Some points, each followed by its number:
(-4, -26, -5, 2, 37, 9, -13, 18, 23, -10, 10, -26, 1, 31, 1, -17, -17, 19, 29, -8, 17, 33, -2, 15) 0
(20, -5, -15, 20, -9, 36, 5, -17, -2, -6, -5, -16, 1, -19, -3, 7, -4, -16, 26, -16, -6, 17, 18, 29) 1
(48, 45, 6, -29, 0, -18, 22, -32, -23, 7, 32, 27, 43, -11, 18, 56, 17, -11, -1, 13, 2, -48, -38, -7) 2
(4, 37, 1, -32, 1, -35, 30, 4, 30, -8, 30, 51, 30, -2, 13, -31, 18, -3, -39, -22, -7, -49, -39, -47) 3
(7, 7, -13, 18, -9, 35, 11, -18, 10, -7, -4, -19, 1, -11, -2, 8, -4, -16, 25, -33, -1, 19, 19, 36) 4
(3, 2, 39, 4, -8, 18, 8, -10, -13, 66, -15, -4, -9, 1, 28, -2, 45, -38, 0, 8, -12, 18, 2, -46) 5
(-2, 35, 2, -29, -2, -36, 30, 8, 29, -10, 32, 52, 25, -1, 11, -29, 17, -6, -36, -25, -6, 52, -40, -44) 6
(-45, -3, 39, -11, -12, 9, -39, -16, 27, 22, 20, -28, 23, 16, 43, 15, -38, 33, 23, 27, -46, 11, 32, -23) 7
(28, -12, -19, 23, -10, 30, 5, -17, -8, -7, -3, -21, -2, -23, -8, 8, -4, -14, 33, -2, -10, 17, 16, 21) 8
(-2, -30, 15, 25, -9, -16, 5, 7, -44, 19, 11, -23, 10, -37, 7, -39, 20, 28, -27, -18, 19, 26, -21, 13) 9
(17, -31, 22, -24, 54, -28, 16, 29, -14, 1, 7, 24, -5, 20, 6, -7, -10, -26, -33, -29, 26, -3, -4, 11) 10
(-6, -25, 16, 25, -10, -7, 0, 6, -47, 23, 9, -25, 21, -37, 10, -38, 22, 22, -28, -16, 24, 28, -22, 6) 11
(-40, -22, 27, -36, -5, 6, 24, -2, 12, -27, -51, -6, -33, 1, 24, 10, -8, -8, 2, 41, -26, -12, 29, -3) 12
(-6, 7, -13, 5, 33, 25, -22, 31, 20, -14, 11, -21, -18, 17, -3, -16, -20, 36, 26, -1, 11, -21, -3, 0) 13
(43, 41, 13, 42, 6, -6, 21, -35, -23, 7, -40, 18, 28, -13, 23, 55, 18, -9, 13, 23, 3, -50, -39, 9) 14
(5, 36, 4, -31, 1, -38, 35, 3, 28, 7, 32, 49, 30, -4, 11, -29, 15, -8, -33, -19, -2, -48, -39, -45) 15
(-45, -4, 38, 21, -11, 13, -38, -15, 26, 19, 18, -23, 25, 8, 43, 16, -38, 29, 25, 29, -45, 15, 32, -29) 16
(-1, -35, 16, 27, -9, -21, 7, 9, -49, 22, 13, -20, 8, -35, 6, -36, 24, 30, -25, -22, 20, 26, -21, 17) 17
(29, 40, 5, -31, -2, -28, 28, -19, -27, 7, 32, 38, 52, -11, 19, -26, 20, -7, -16, -5, -2, -49, -39, -20) 18
(-21, 43, -16, -25, 54, -32, 15, 39, 17, -1, -11, 28, -23, 1, -2, -10, -10, 10, -35, -19, 21, 12, -1, 39) 19
(9, 2, -15, 20, -10, 38, 12, -17, 11, -5, -4, -19, 2, -13, -5, 5, -2, -14, 24, -28, 1, 17, 16, 34) 20
(32, 41, 7, -29, 0, -23, 27, -25, -26, 6, 31, 37, 52, -7, 19, 57, 16, -7, -13, 5, 2, -47, -43, -16) 21
(40, -23, 21, 23, -8, 22, -4, -17, -11, -7, -4, -22, -5, -31, -17, 9, -6, -21, 31, 18, -13, -7, 16, 6) 22
(-20, -18, 21, 27, -11, 22, -16, -7, -43, 20, 11, -21, 44, -47, -15, -35, 24, -1, -37, -7, 26, -19, -21, -15) 23
(22, -9, -18, 20, -11, 33, 0, -17, -8, -8, -5, -20, -1, -25, -7, 7, -5, -17, 32, -1, -6, 16, 17, 19) 24
(-4, -14, 35, -36, -4, -4, 18, 37, 17, 28, -49, -29, -28, 6, -43, 10, -6, 13, 6, 9, -24, -8, 30, 2) 25
(-2, 19, -12, 1, 34, 29, -24, 35, 18, -9, 11, -24, -27, 8, -7, -16, -18, 42, 21, 0, 10, -19, -5, -9) 26
(28, -21, 21, -25, -57, -28, 18, 27, -12, 1, 6, 22, 6, 21, 4, -11, -12, -34, -33, -31, 30, -4, -3, -5) 27
(7, -14, -31, -36, -5, -6, 7, 30, 19, 28, 47, -16, -28, 6, -41, 10, -5, 20, 7, -2, -22, -10, 24, 0) 28
(10, 8, -13, 19, -7, 37, 10, -18, 12, -8, -7, -18, 1, -13, -5, 9, -6, -16, 21, -30, -4, 17, 15, 34) 29
(19, 39, 4, -26, -1, -36, 31, -8, -25, 7, 34, 41, 39, -6, 11, -30, 16, -5, -23, -9, -2, -49, -39, -32) 30
(-42, -1, -39, -13, -13, 9, -41, -17, 28, 17, 17, -20, 22, 16, -58, 17, -39, 36, 20, 23, -43, 14, 30, -22) 31
(-4, 1, -9, 2, 32, 20, -21, 29, 21, -14, 9, -24, -17, 18, -5, -12, -19, 33, 31, -3, 14, -21, -1, 3) 32
(2, -17, -41, -3, -6, -7, -20, -24, -19, -54, -20, 27, -23, 40, 19, -2, 44, -31, 8, 23, -1, 19, 3, 25) 33
(-39, 5, -40, -14, -12, 0, -48, -24, 29, 17, 18, -7, 19, 29, -56, 13, -40, 28, 21, 6, 41, 14, 33, -7) 34
(2, -9, -36, 0, -10, 5, 11, -18, -15, -57, -15, 18, -18, 24, 23, -5, 43, -34, 7, 17, 1, 21, 1, -6) 35
(4, 5, 41, 3, -12, 20, -6, -5, -12, 62, -12, -17, -8, -5, 32, -3, 46, -37, -3, 4, -10, 20, 3, -33) 36
(49, 42, 9, -28, 3, -12, 22, -39, -21, 6, 33, 23, 36, -13, 22, 55, 20, -8, 5, 17, 2, -47, -41, 2) 37
(12, 3, -12, 20, -11, 37, 10, -16, 10, -8, -6, -18, -2, -15, -4, 6, -7, -16, 26, -26, -3, 18, 17, 32) 38
Which point above is nearest to each new point? Its number follows each.
(-24, 19, -36, -13, -11, -19, -53, -39, 31, -25, 19, 27, 19, 54, -52, 17, -37, -10, 18, -25, 46, 16, 33, 21) 34
(4, -3, -35, 1, -10, 11, 27, -17, -12, -59, -16, 5, -17, 17, 24, -3, 46, -38, 5, 10, 2, 20, 2, -16) 35
(-2, 37, 1, -29, 0, -33, 30, 13, 30, -6, 30, 54, 22, 1, 10, -28, 19, -6, -34, -28, -4, 55, -38, -39) 6
(-28, 35, -13, -22, -43, -32, 16, 37, 15, -3, -11, 28, -24, -1, -4, -10, -11, 16, -32, -16, 21, 9, -1, 29) 19
(46, -29, 17, 21, -11, 17, -5, -17, -14, -7, -3, -29, -6, -34, -16, 4, -4, -25, 28, 34, -8, -8, 18, -5) 22
(-1, -17, -35, -38, -1, -2, 13, 36, 16, 28, 47, -25, -29, 5, -43, 12, -5, 16, 8, 5, -21, -9, 26, 0) 28
(32, -1, 24, -27, -54, -21, 16, 21, -11, -1, 8, 16, 3, 26, 8, -12, -11, -29, -33, -32, -40, -2, 0, -20) 27
(11, -20, 22, -25, 54, -34, 16, 31, -16, 0, 8, 24, -5, 16, 4, -8, -13, -20, -39, -27, 27, -5, -3, 20) 10
(-26, 40, -20, -23, -46, -31, 16, 40, 15, 0, -14, 31, -23, 1, -3, -10, -11, 14, -36, -16, 20, 11, -3, 36) 19
(-19, -32, 27, 43, -6, 10, 6, -34, 5, -26, -50, 18, -31, -15, 20, 13, -6, -28, -9, 70, -31, -12, 26, -8) 12
(-12, 26, -13, -25, 55, -36, 15, 38, 21, 1, 7, 28, -17, 3, 1, -9, -12, 6, -35, -21, 25, 13, -4, 52) 19
(3, -7, -33, 4, -10, 8, 18, -18, -16, -58, -12, 10, -17, 20, 22, -1, 45, -38, 4, 16, 1, 18, 1, -10) 35
(30, 41, 9, 43, 4, -1, 18, -23, -18, 4, -43, 8, 22, -18, 24, 57, 18, -13, 20, 33, 6, -49, -41, 18) 14
(34, 40, 10, 41, 8, -2, 21, -29, -18, 6, -41, 11, 20, -15, 23, 56, 20, -11, 17, 30, 4, -50, -38, 14) 14
(21, -35, 21, -26, -54, -30, 14, 26, -15, -2, 8, 21, -1, 20, 6, -9, -14, -28, -36, -27, 29, -2, -3, 8) 27
(-23, -15, 19, 26, -12, 25, -14, -3, -43, 21, 10, -17, 46, -45, -16, -36, -10, -4, -38, -5, 27, -22, -22, -19) 23
(-27, -20, 31, -38, -1, 3, 33, 14, 13, -27, -48, -9, -31, 1, 23, 12, -7, 0, 2, 30, -27, -11, 24, -4) 12
(-40, -22, 31, -35, -5, 5, 26, 4, 11, -26, -50, -3, -28, -3, 24, 12, -5, -4, 0, 35, -28, -10, 24, -2) 12
(-20, -13, 20, 25, -12, 28, -18, -7, -42, 21, 12, -15, 47, -43, -16, -35, -11, -6, -34, -8, 27, -22, -24, -22) 23
(1, -4, -37, 2, -9, 7, 21, -18, -16, -59, -17, 9, -18, 20, 23, -3, 46, -37, 4, 13, -3, 20, 2, -15) 35
(-3, -18, -8, 3, 36, 11, -18, 20, 25, -12, 11, -22, -7, 30, -1, -16, -17, 25, 31, -8, 15, 32, -6, 12) 0
(23, -27, 23, -26, -57, -28, 19, 27, -13, -1, 9, 20, -3, 22, 5, -8, -12, -30, -35, -29, 29, -2, -4, 5) 27
(-28, -29, 26, 41, -6, 11, 11, -28, 7, -27, -50, 12, -31, -11, 23, 11, -4, -23, -3, 63, -33, -8, 24, -10) 12
(27, -17, 26, -24, -53, -24, 17, 26, -12, 1, 6, 20, 3, 24, 7, -9, -11, -39, -36, -30, -42, -1, -4, -11) 27
(35, -23, 19, 22, -12, 25, 0, -21, -14, -6, -2, -21, -3, -28, -13, 8, -6, -21, 32, 14, -13, -7, 16, 10) 22
(-35, 5, -41, -12, -11, -3, -50, -28, 30, 19, 18, 0, 20, 35, -57, 14, -38, 25, 21, 1, 41, 14, 33, -6) 34
(-16, 31, -13, -25, 57, -36, 16, 41, 15, -1, 6, 29, -20, 5, -3, -9, -12, 9, -36, -21, 21, 10, -3, 48) 19
(-34, -25, 26, 40, -5, 10, 15, -20, 7, -26, -50, 11, -30, -8, 23, 14, -7, -20, -7, 55, -30, -10, 26, -7) 12
(35, 4, 26, -27, -54, -21, 17, 22, -12, 0, 7, 16, 8, 27, 9, -10, -15, -28, -33, -35, -39, -3, -3, -29) 27
(-25, -12, 21, 29, -11, 36, -17, -11, -40, 22, 13, -16, 52, -42, -14, -37, -11, -6, -33, -6, 27, -19, -22, -27) 23
(6, -15, -35, -34, -3, -8, 10, 33, 19, 30, 48, -21, -26, 5, -42, 13, -5, 17, 5, 3, -23, -9, 26, 0) 28
(-4, -30, -5, 2, 35, 3, -11, 17, 25, -9, 8, -27, -3, 35, 0, -15, -19, 16, 26, -9, 19, 30, -2, 18) 0
(38, -21, 18, 19, -10, 23, -1, -17, -12, -4, -7, -23, -5, -32, -14, 7, -5, -21, 33, 18, -12, -7, 15, 6) 22
(41, -25, 17, 21, -11, 23, 0, -16, -15, -6, -4, -25, -5, -30, -15, 6, -4, -20, 30, 23, -13, -8, 16, 4) 22
(-10, 18, -15, -24, 54, -40, 18, 36, 18, -2, 6, 25, -14, 7, -1, -10, -13, 1, -37, -22, 23, 11, 0, 57) 19
(19, -11, -29, -35, -4, -12, 1, 13, 17, 31, 48, -9, -29, 11, -42, 10, -8, 25, 9, -11, -17, -11, 25, -1) 28
(40, -25, 18, 22, -11, 19, -2, -18, -14, -6, -3, -25, -5, -32, -15, 7, -4, -21, 31, 27, -14, -5, 18, 1) 22
(-30, 32, -11, -25, -44, -30, 17, 36, 16, -2, -12, 28, -26, -2, -2, -10, -13, 19, -33, -13, 20, 10, -1, 24) 19
(-37, 9, -37, -15, -11, -5, -51, -30, 28, 15, 16, 3, 24, 35, -54, 15, -38, 23, 18, 0, 42, 12, 35, 0) 34
(-6, 14, -16, -26, 55, -39, 17, 36, 21, -1, 9, 27, -14, 11, -2, -10, -10, -1, -39, -22, 23, 10, -3, 49) 19
(15, -29, 18, -24, 56, -29, 15, 29, -13, -1, 9, 29, -5, 17, 3, -8, -12, -22, -33, -28, 29, -4, -2, 14) 10
(-21, 35, -16, -24, 56, -34, 17, 38, 20, -1, -12, 28, -18, 2, -3, -8, -11, 12, -36, -21, 22, 11, -4, 45) 19
(-23, 20, -37, -13, -14, -25, -50, -41, 33, -25, -27, 33, 17, 58, -51, 17, -38, -20, 18, -37, 49, 14, 35, 24) 34
(-31, 8, -38, -13, -13, -6, -53, -31, 29, 19, 16, 4, 19, 41, -53, 16, -37, 15, 20, -6, 45, 12, 34, 6) 34
(32, -8, 24, -27, -56, -23, 18, 25, -12, -3, 6, 18, 4, 22, 7, -7, -12, -34, -34, -30, -39, -2, -2, -18) 27
(39, 41, 11, 42, 13, -4, 17, -32, -19, 6, -40, 17, 25, -14, 23, 57, 17, -12, 14, 28, 5, -49, -40, 11) 14
(-41, -28, 27, 41, -4, 8, 20, -8, 9, -26, -51, 1, -29, -6, 24, 10, -7, -10, -1, 47, -27, -9, 26, -6) 12
(-30, -11, 20, 27, -12, 39, -21, -7, -40, 19, 10, -17, 51, -41, -14, 67, -12, -9, -33, -5, 28, -20, -23, -29) 23
(-31, -22, 29, -37, -5, 3, 30, 8, 11, -28, -49, -9, -29, -2, 27, 11, -7, -4, 2, 30, -25, -12, 27, -1) 12
(44, -29, 20, 20, -7, 18, -3, -18, -15, -9, -5, -26, -4, -35, -16, 7, -3, -26, 31, 25, -12, -7, 19, -3) 22
(16, -15, -31, -38, -3, -10, 2, 19, 16, 30, 50, -11, -31, 7, -39, 13, -5, 19, 12, -8, -18, -9, 26, 1) 28
(-9, 32, 1, -28, -1, -28, 30, 17, 29, -10, 31, 60, 18, 1, 10, -30, 17, -8, -28, -33, -10, 50, -42, -31) 6
(6, -9, 22, -23, 53, -36, 16, 32, -15, 2, 7, 27, -9, 13, 3, -9, -12, -14, -37, -23, 26, -4, -2, 33) 10
(-41, -24, 29, -37, -5, 8, 22, -6, 9, -27, -51, -1, -28, -3, 26, 12, -7, -7, -4, 43, -27, -10, 24, -5) 12
